Small tables with named rows and columns. After each table, cells are looked up by row and column.

vozof
|  | ruda | zuzur | pofus |
|---|---|---|---|
| giz | 93 | 77 | 88 |
| fubu | 87 | 60 | 82 |
| pab | 83 | 58 | 75 |
| rinik | 62 | 60 | 72 |
| som | 81 | 62 | 65 |
| viba | 87 | 48 | 72 |
| rol | 84 | 19 | 33 |
| mariz | 81 | 14 | 50 |
| naf | 41 | 13 | 30 |
| kon | 54 | 33 | 29 |

What is the pofus of viba in vozof? 72
What is the zuzur of som in vozof? 62
What is the ruda of viba in vozof? 87
What is the zuzur of giz in vozof? 77
What is the ruda of naf in vozof? 41
What is the zuzur of viba in vozof? 48
What is the pofus of kon in vozof? 29
What is the ruda of rinik in vozof? 62
What is the zuzur of rinik in vozof? 60
What is the zuzur of rol in vozof? 19
What is the zuzur of pab in vozof? 58
What is the ruda of pab in vozof? 83
What is the ruda of fubu in vozof? 87
What is the pofus of rol in vozof? 33
What is the pofus of rinik in vozof? 72
What is the pofus of som in vozof? 65
What is the ruda of kon in vozof? 54
Which row has the largest zuzur? giz

Table gir
|  | litob | mimole | parufuz | zumibi | bobitaz | mefiza |
|---|---|---|---|---|---|---|
| gerag | 4.24 | 2.94 | 4.12 | -0.33 | 6.09 | 6.66 |
| dek | -0.07 | 4.74 | 1.06 | 6.84 | -0.58 | 3.51 |
| raten | -0.77 | 5.06 | 1.87 | 1.95 | 3.29 | 8.02 |
| bot | 6.18 | 2.71 | 2.09 | -5.00 | 7.82 | 6.16 |
| gekob | 4.57 | 0.73 | 3.30 | -1.54 | 5.96 | 3.43 |
| bupo | 5.31 | -0.30 | 0.75 | 2.44 | 3.07 | 0.25 |
| riv | -3.86 | 7.71 | 0.42 | 6.44 | -0.26 | 9.27 |

What is the bobitaz of gekob in gir? 5.96
What is the mimole of riv in gir? 7.71
What is the zumibi of dek in gir? 6.84
What is the mefiza of bupo in gir? 0.25
What is the mimole of raten in gir? 5.06
What is the mimole of bupo in gir? -0.30
What is the litob of riv in gir? -3.86
What is the zumibi of gekob in gir? -1.54
What is the zumibi of bot in gir? -5.00
What is the mimole of dek in gir? 4.74
What is the bobitaz of dek in gir? -0.58
What is the litob of dek in gir? -0.07
What is the zumibi of riv in gir? 6.44
What is the litob of gekob in gir? 4.57
What is the parufuz of bot in gir? 2.09
What is the bobitaz of bupo in gir? 3.07
What is the mefiza of dek in gir? 3.51
What is the litob of bot in gir? 6.18

tenet.csv
,fesul,tes,givo,losoze,faz,negibat
zos,43,57,41,39,74,34
damap,35,72,32,83,52,29
vomedob,46,49,46,38,57,29
zubunuv,40,59,40,64,45,58
vesat,46,51,45,35,65,30
nel,50,40,51,16,66,36
zenofub,56,22,59,14,41,63
kam,52,33,53,37,33,58
pokapo,42,52,42,67,32,56

fesul of zenofub = 56
negibat of damap = 29
tes of kam = 33
tes of damap = 72
tes of nel = 40
givo of damap = 32
givo of zenofub = 59
negibat of zos = 34
Row with the largest losoze: damap

fakuz:
         nedim  ferez  razu  mopi  bavuset
tonabub     34    138   150    40      121
pugone      36    134   169     6      120
seb        155     97   142    84      114
dunan       81    143    35   233      114
zol         24    155   143   223      110
lasa       144    125   115    92       35
fuge       219     60    81     6      170
mabufoz    196     80   125   172      142
dok        185     89   211   180       93

What is the ferez of lasa in fakuz?
125
What is the nedim of tonabub in fakuz?
34
What is the razu of dunan in fakuz?
35
What is the ferez of fuge in fakuz?
60
What is the bavuset of lasa in fakuz?
35
What is the bavuset of mabufoz in fakuz?
142
What is the razu of zol in fakuz?
143
What is the mopi of dok in fakuz?
180
What is the bavuset of tonabub in fakuz?
121
What is the bavuset of seb in fakuz?
114
What is the razu of pugone in fakuz?
169
What is the bavuset of zol in fakuz?
110
What is the mopi of dunan in fakuz?
233
What is the bavuset of fuge in fakuz?
170
What is the mopi of zol in fakuz?
223
What is the nedim of pugone in fakuz?
36
What is the ferez of dunan in fakuz?
143
What is the razu of fuge in fakuz?
81

lurof.csv
,niniz,gol,duv,gatu
zuk,46,37,22,63
foze,51,75,79,25
luvulu,98,66,70,37

foze, gatu: 25
luvulu, niniz: 98
zuk, niniz: 46
luvulu, gatu: 37
foze, duv: 79
foze, niniz: 51
zuk, gatu: 63
luvulu, gol: 66
foze, gol: 75
luvulu, duv: 70
Row with the largest duv: foze

darot =
columns: resi, bege
gil: [-0.040, -0.464]
rade: [-0.144, 0.198]
bivikiz: [0.184, -0.894]
lakozod: [-0.286, 0.055]
nameted: [0.056, -0.110]
tos: [0.030, -0.551]
bek: [-0.126, -0.130]
misul: [-0.142, -0.012]
did: [-0.016, -0.069]
tedim: [-0.102, -0.004]
fetugot: [-0.291, 0.629]
vafuf: [-0.041, -0.430]
varev: [-0.106, -0.094]
gotomu: [-0.147, -0.067]

What is the resi of gotomu in darot?
-0.147
What is the resi of nameted in darot?
0.056
What is the bege of gotomu in darot?
-0.067
What is the resi of lakozod in darot?
-0.286
What is the bege of nameted in darot?
-0.110
What is the bege of vafuf in darot?
-0.430
What is the resi of gil in darot?
-0.040
Which row has the largest bege? fetugot

